In the data rows, 128 means zero.
Here are some points, each followed by its number:
tensor([180., 119.,  70., 186., 148., 187., 105., 175., 137., 157., 147., 152.,
         91., 114.,  85.,  70., 122.,  86., 232., 132., 128., 121.,  29., 117.]) 0
tensor([123., 172.,  90., 131., 159., 119., 149., 128., 148.,  58., 114.,  87.,
        125., 128., 114., 168., 141., 100.,  97., 138.,  93., 156., 127., 122.]) 1
tensor([131., 118., 128., 110., 104.,  91., 138., 109., 102.,  91.,  92., 146.,
        109.,  95., 139., 177., 108., 226., 129.,  61., 179., 131., 143., 104.]) 2
tensor([ 43., 146., 172., 109.,  92., 150., 157., 127.,  86.,  69., 104.,  89.,
        116.,  97.,  99., 116.,  87., 150., 100., 108., 126., 132., 152.,  86.]) 3
tensor([ 90., 123., 104., 161., 144., 102., 216.,  72., 125., 157., 136., 109.,
        142., 201., 145.,  68., 142., 128., 101., 126., 138., 120., 145., 162.]) 4
tensor([133., 152., 154., 110.,  65.,  97., 203.,  55., 125., 104., 190., 130.,
        178., 152., 166., 181., 123.,  42.,  98., 174.,  86.,  81., 178., 145.]) 5
tensor([147., 124., 141., 156., 167., 132., 106., 151., 123.,  88.,  97., 156.,
         64., 111., 111., 111.,  83., 229.,  91.,  89., 145., 169., 107.,  88.]) 6
tensor([115., 176.,  88., 124., 124., 154.,  75.,  84., 178.,  86.,  67., 148.,
        156.,  99., 129., 132.,  41., 131., 103.,  88.,  80., 121., 184., 114.]) 7
tensor([103., 142., 124., 157., 137., 125., 160., 150., 135., 136., 144.,  87.,
        135., 158., 166., 159., 141.,  49., 140.,  89., 142., 112., 106., 183.]) 8
tensor([141., 142.,  77., 183., 157., 141., 131., 177., 145., 181., 180., 140.,
        101., 108., 141., 108.,  99., 124., 106., 142., 144., 170., 143., 103.]) 9
tensor([169.,  67., 116.,  98., 106., 106., 123., 189., 137., 120., 100., 141.,
        151., 189., 140., 113., 116., 106., 162.,  99., 146., 165.,  85., 118.]) 10
tensor([155., 172., 110., 119.,  96.,  96., 158.,  97.,  90.,  99., 157., 152.,
        142., 135.,  99., 151., 135., 130.,  92., 120., 104., 122., 129., 121.]) 11
tensor([153., 151., 137., 170., 160., 118., 140., 158.,  98., 159., 142., 123.,
        132., 186.,  99., 142., 163.,  76., 167.,  91., 149., 142., 118., 131.]) 12
tensor([187.,  85., 147., 161., 100., 131.,  83., 175., 119., 152., 131., 105.,
         75.,  79.,  48., 104., 157., 173., 146., 113., 175., 178., 112., 116.]) 13
tensor([ 89., 172., 143., 163., 108., 139., 168.,  88., 123.,  53., 108., 164.,
        146., 120., 100., 158.,  75., 144.,  92.,  76., 111., 110., 148.,  99.]) 14
tensor([153., 112., 144.,  89., 122., 124., 136., 128., 127., 128., 162., 112.,
        161., 135., 123., 139., 158., 123., 174., 123., 160.,  56., 112., 167.]) 15
tensor([158., 122., 113.,  84., 132., 110., 108., 180., 117., 135., 120., 108.,
        116.,  77., 133., 142., 155., 138., 165., 128., 165., 146., 176., 128.]) 16
tensor([124., 151., 129.,  84., 147., 144.,  97., 142.,  83., 118., 121.,  97.,
        117., 167., 144., 140., 124., 114., 120., 177., 105., 115., 142., 158.]) 17
tensor([ 59., 110.,  99., 161., 161., 120., 158., 117., 195., 137., 148., 135.,
        151., 129., 127., 163., 147.,  69., 127., 121.,  97., 105., 163., 151.]) 18
tensor([131., 120., 115., 121., 140., 139., 145., 121.,  85., 147., 146., 126.,
        111., 105.,  92., 116., 173., 128., 115., 120., 163., 165.,  95., 120.]) 19
tensor([ 82., 180., 106.,  96., 127., 142., 172., 105., 169., 129., 160., 146.,
        136., 110., 121., 166., 118., 103., 119., 171., 123.,  87., 153., 164.]) 20
tensor([104., 135., 115., 100., 128.,  92., 155., 142., 153., 145., 126., 127.,
        127., 148., 121., 157., 141., 110., 124., 112., 135., 102., 111., 127.]) 21
tensor([ 68., 160., 142., 112.,  89., 115., 116., 138.,  85., 138., 121., 142.,
        129.,  82., 120., 105., 121., 165., 140., 101., 165., 155., 100., 118.]) 22
tensor([131.,  90., 140., 108., 114., 139., 157., 149., 102., 156., 142.,  81.,
        131., 121., 152., 142., 125., 132.,  94., 120.,  94., 123., 138., 133.]) 23
tensor([164., 122., 110., 122., 146., 132.,  48., 151., 106., 171., 119., 162.,
        102.,  97.,  86., 108., 110., 240., 171., 105., 136., 169.,  40.,  84.]) 24
tensor([107., 100., 147.,  96.,  94.,  54., 143.,  94., 149., 164.,  96., 168.,
        162., 131., 171., 131., 105., 122.,  77., 138.,  93.,  68., 168., 133.]) 25
tensor([138., 111., 141., 145., 115., 156., 120., 175., 117., 119., 147., 103.,
         54., 178., 108.,  59., 127., 159., 142., 112., 113., 146., 104., 145.]) 26
tensor([ 97., 139., 177., 136., 143., 116., 155.,  71., 143.,  75., 137., 127.,
        158., 100., 171., 186.,  89., 105.,  74., 113., 139., 141., 184.,  49.]) 27
tensor([183., 128.,  95., 134.,  92., 195.,  90., 159.,  91., 148., 124.,  99.,
        105., 162.,  94., 102., 155., 205., 202.,  83., 198., 137.,  92.,  77.]) 28
tensor([186., 127., 105.,  81., 176., 124., 146., 140., 122., 186., 181., 116.,
        138., 166., 123., 120., 136.,  60., 185., 136., 154.,  88.,  93., 124.]) 29
tensor([168., 129., 100., 144., 168., 134.,  47., 127., 124., 100., 107., 129.,
        109., 103., 111., 103., 147., 195., 111.,  91., 119., 172., 125.,  58.]) 30
tensor([122., 141., 118., 144.,  66., 123., 146.,  92., 178., 114., 101., 136.,
        177., 122., 186., 126., 110.,  53., 154., 148., 149., 123., 155., 119.]) 31
tensor([153., 141., 131., 157., 127., 132., 169., 110., 191., 151., 179., 101.,
        192., 123., 176., 163., 118.,   0., 179., 136., 125.,  86., 118., 180.]) 32
tensor([100., 133., 212.,  72.,  98., 152., 147., 125., 118.,  35., 108., 111.,
        125.,  42.,  68., 129.,  71., 198., 120.,  89., 130., 164., 165., 106.]) 33
New points follow, each followed by the numbers of its five nearest points above, looking only along the 2 directions in which the numbered points spread most, nearest first.
tensor([115., 135., 132., 109., 177., 150., 122., 156., 112., 176.,  69., 120.,
        158., 132., 179., 184., 157.,  77., 156., 178.,  96.,  95., 150., 112.]) 4 21 8 15 17
tensor([ 65., 130., 163., 107., 101., 103., 172.,  85., 169., 130., 123., 113.,
        117., 176., 165., 164.,  77., 100.,  90.,  74., 118., 107., 128., 135.]) 25 20 31 1 11
tensor([113., 140.,  91., 108., 128., 133., 149.,  99., 113., 150., 134., 146.,
        134., 107., 129., 124.,  87., 116., 139.,  85., 116.,  69., 113., 104.]) 23 17 21 11 1
tensor([171., 146., 127.,  92., 152.,  99., 110., 103., 140.,  81., 115., 124.,
        128.,  93., 159., 108., 152., 175., 141., 124., 126., 138., 131., 157.]) 22 16 23 11 19
tensor([ 99., 154., 152., 128., 120., 101., 115.,  97., 123.,  78., 102., 131.,
        120.,  48., 156., 138., 119., 157., 104.,  95., 148., 137., 152., 121.]) 3 7 14 2 33
tensor([142., 152., 149.,  97., 115., 166., 157., 141., 180., 111., 144., 130.,
        128., 178., 133., 149., 152.,  37., 125., 175., 137.,  73., 197., 186.]) 18 8 31 4 32
tensor([161., 122., 108., 132., 137., 182.,  51., 149., 107., 159., 126.,  90.,
        153., 120., 100., 108., 134., 151., 128., 138., 133., 134., 129., 117.]) 26 19 16 9 10
tensor([112., 127., 172., 127., 191., 126., 147., 129.,  76., 150., 106., 103.,
        101., 108., 116., 104.,  82., 157., 136., 140., 146., 132., 104., 139.]) 16 22 19 9 23
tensor([104., 180., 182., 119., 105., 116., 126.,  90., 131.,  90., 138., 171.,
        157., 132., 212., 159., 124.,  55.,  97., 113.,  71., 108., 207., 168.]) 25 5 20 31 18
tensor([165., 132., 148., 136., 139., 115., 131., 122., 124., 167., 114., 143.,
        109., 145., 117., 159., 167., 105., 137., 129., 123., 102., 120., 153.]) 15 21 17 12 9
tensor([ 99., 182., 127.,  94., 103., 121., 151.,  78., 148.,  97., 153., 108.,
        150.,  78., 167., 116., 106., 121.,  82., 143., 112., 116., 148., 157.]) 25 27 20 1 11
tensor([113., 147., 116., 128., 135., 156., 103., 105., 128.,  94., 159., 162.,
        149.,  66., 107., 114.,  89., 231.,  83., 121., 108., 143., 161., 113.]) 2 3 33 22 7
tensor([147.,  98.,  95., 118., 157., 122., 140., 110., 103., 119., 107.,  61.,
         90., 111., 108., 106., 141., 161., 108.,  84., 132., 172.,  98.,  92.]) 22 16 19 30 26
tensor([107., 100., 141., 173., 110., 162., 123., 169., 157., 117., 154., 134.,
        130., 167., 219., 123., 131.,  82., 144., 151., 120., 153., 108., 151.]) 15 8 21 4 17
tensor([ 57.,  98., 149., 176., 149., 120., 154.,  78., 115., 131., 120., 125.,
        136.,  88., 169., 146., 136., 101.,  81., 109.,  69., 115., 135., 112.]) 25 1 11 20 31
tensor([127., 164., 127., 124., 127., 106., 108.,  89., 181.,  88., 106., 102.,
        168., 120., 136., 142.,  63.,  83.,  59., 110., 101., 106., 147., 136.]) 25 27 20 1 11
tensor([124., 159., 169., 154., 104., 129., 141., 106., 187., 135., 116.,  97.,
        104.,  99., 141.,  76.,  53., 168.,  96., 173., 112., 114., 113., 103.]) 11 1 22 23 7
tensor([208., 141., 121., 176., 138., 149., 109., 195., 107., 206., 158., 115.,
        139., 141., 127., 120., 163., 119., 204., 152., 168., 113.,  91., 141.]) 0 29 12 10 9
tensor([139.,  83., 149., 111., 114., 127., 127., 132., 141., 171.,  59., 176.,
        108., 115., 116., 102., 150., 190., 128.,  93., 138., 149., 100., 128.]) 22 16 30 19 26
tensor([159.,  91.,  56., 159., 200., 131., 105., 155., 132., 179., 154., 145.,
         87., 123.,  80.,  55., 157., 181., 193., 125., 190., 183.,  86., 129.]) 28 0 13 26 24
tensor([124., 124., 147., 119., 111., 167., 126., 121., 166., 176., 135., 120.,
        137., 130., 121.,  94., 126.,  69., 125., 123., 108., 138., 147., 131.]) 21 17 15 4 23
tensor([188., 140., 104.,  99., 105., 131.,  73., 173.,  96., 144., 150.,  96.,
        132.,  95.,  86.,  93., 109., 214., 148., 150., 135., 145.,  80.,  97.]) 13 28 26 24 30
tensor([128., 163., 128., 167., 155., 101., 151., 143., 131.,  91., 139., 129.,
        138.,  82., 151., 102.,  91., 118.,  80.,  54.,  98., 125., 193.,  85.]) 7 14 11 1 3
tensor([ 77., 138., 143., 141., 141., 123., 117., 134., 124., 124., 111., 122.,
         68., 122., 131., 140., 103., 197., 135., 135., 123., 119., 128.,  89.]) 22 2 16 30 3
tensor([194.,  94.,  80.,  88., 154., 127., 147., 183.,  95., 194., 131., 143.,
         86., 194.,  64., 125., 168., 127., 179., 153., 180., 132., 122., 148.]) 0 12 10 29 26
tensor([143., 175., 107., 134.,  98., 113., 159., 106., 130., 174., 160., 103.,
        171., 155., 225., 106., 145.,  49., 117., 154.,  68.,  47., 152., 145.]) 32 18 8 31 4
tensor([109., 185., 157., 144., 111.,  81., 127., 148.,  80.,  47.,  93.,  99.,
         50.,  84., 107., 145., 103., 151., 106., 117., 148., 138., 131.,  89.]) 2 3 22 33 7
tensor([158.,  87., 132., 148., 148.,  83.,  55., 126., 108.,  90.,  89., 125.,
         95.,  88., 110., 121., 102., 157.,  56., 109.,  84., 141., 148., 120.]) 2 22 3 6 30
tensor([153.,  94., 148., 147.,  80., 129., 162.,  91., 117., 154., 164., 150.,
        219., 137., 134., 116., 110.,  97., 149., 149., 119.,  83., 135., 163.]) 4 18 8 31 21
tensor([173.,  91., 106.,  89., 144., 105.,  88., 178., 127., 152., 129., 137.,
        114., 115.,  64.,  68., 174., 226., 150., 101., 169., 207., 127.,  48.]) 24 13 28 30 6
tensor([107.,  97.,  96., 187., 105., 179., 167., 101., 151., 110., 138., 160.,
        152., 180., 114., 134., 183., 119., 194., 167., 144., 166., 128.,  90.]) 15 17 9 21 12
tensor([156., 135., 128., 117., 121., 158., 157.,  85., 149., 170., 108., 139.,
        168., 127., 165.,  87., 160.,  87., 127., 157., 141., 122., 144., 142.]) 4 21 15 8 17
tensor([ 72., 124., 151., 142., 102., 113., 120., 133., 110.,  59.,  88., 118.,
        112., 105., 198.,  90.,  67., 134.,  88., 150., 126., 115., 139.,  93.]) 7 14 3 11 27
tensor([132.,  97., 210., 134.,  96., 104., 100.,  90., 109., 143.,  60., 140.,
        151., 165., 148., 110., 108., 113., 144., 172., 130.,  96., 114.,  96.]) 23 17 11 1 21
tensor([127., 155., 162., 175., 154., 123., 124., 152., 161.,  77., 109., 120.,
        128.,  95., 132., 119.,  89.,  97., 116., 134., 115., 182., 137., 134.]) 11 1 23 17 22
tensor([151.,  87.,  82., 107., 177., 137., 136., 168., 113., 163., 105., 119.,
        105., 116., 133.,  76., 186., 193., 186., 118., 188., 140., 137., 138.]) 26 28 13 10 19
tensor([107., 142., 145.,  31.,  98., 139., 158.,  84., 108.,  67., 110., 166.,
        165., 145., 138., 137.,  95., 159., 102., 166., 117., 190., 140., 115.]) 7 14 3 27 11
tensor([169., 162., 171., 118., 164., 134., 139., 129., 123.,  83., 128., 155.,
        120.,  90., 126., 170., 159., 114., 120., 124., 136., 122., 100., 166.]) 23 17 21 11 1
tensor([115., 157., 133.,  86., 130., 123., 140., 128., 142., 100., 139., 142.,
        167.,  71., 135., 159., 100., 170.,  71.,  85., 131., 166., 178., 145.]) 7 14 3 27 11
tensor([140., 112., 134., 101., 115., 121., 156., 107., 155., 117., 159., 110.,
        151., 179., 206., 149., 150.,  92., 114., 143., 104.,  84., 141., 169.]) 18 31 4 20 8
tensor([134., 147., 130., 131., 114., 143.,  52., 160., 113., 130., 111., 146.,
         72., 100., 130., 140.,  74., 230.,  95.,  86., 125., 178.,  96.,  69.]) 6 30 2 22 24
tensor([128.,  86., 123., 135., 149., 155.,  30., 114.,  95.,  82.,  97., 150.,
        110.,  80.,  54.,  96., 136., 251., 120.,  73., 154., 153., 138.,  85.]) 6 30 24 2 13
tensor([ 60., 136., 132.,  73., 149.,  87., 171.,  88., 171., 161., 151., 140.,
        175., 152., 184., 226.,  76.,  50., 145., 134.,  85.,  50., 130., 175.]) 5 18 31 20 32
tensor([103., 111., 146., 125., 108., 158., 151., 110., 127.,  89., 119., 113.,
        123., 120., 126., 153., 131., 179., 124.,  96., 122., 122., 116., 107.]) 22 11 2 1 3
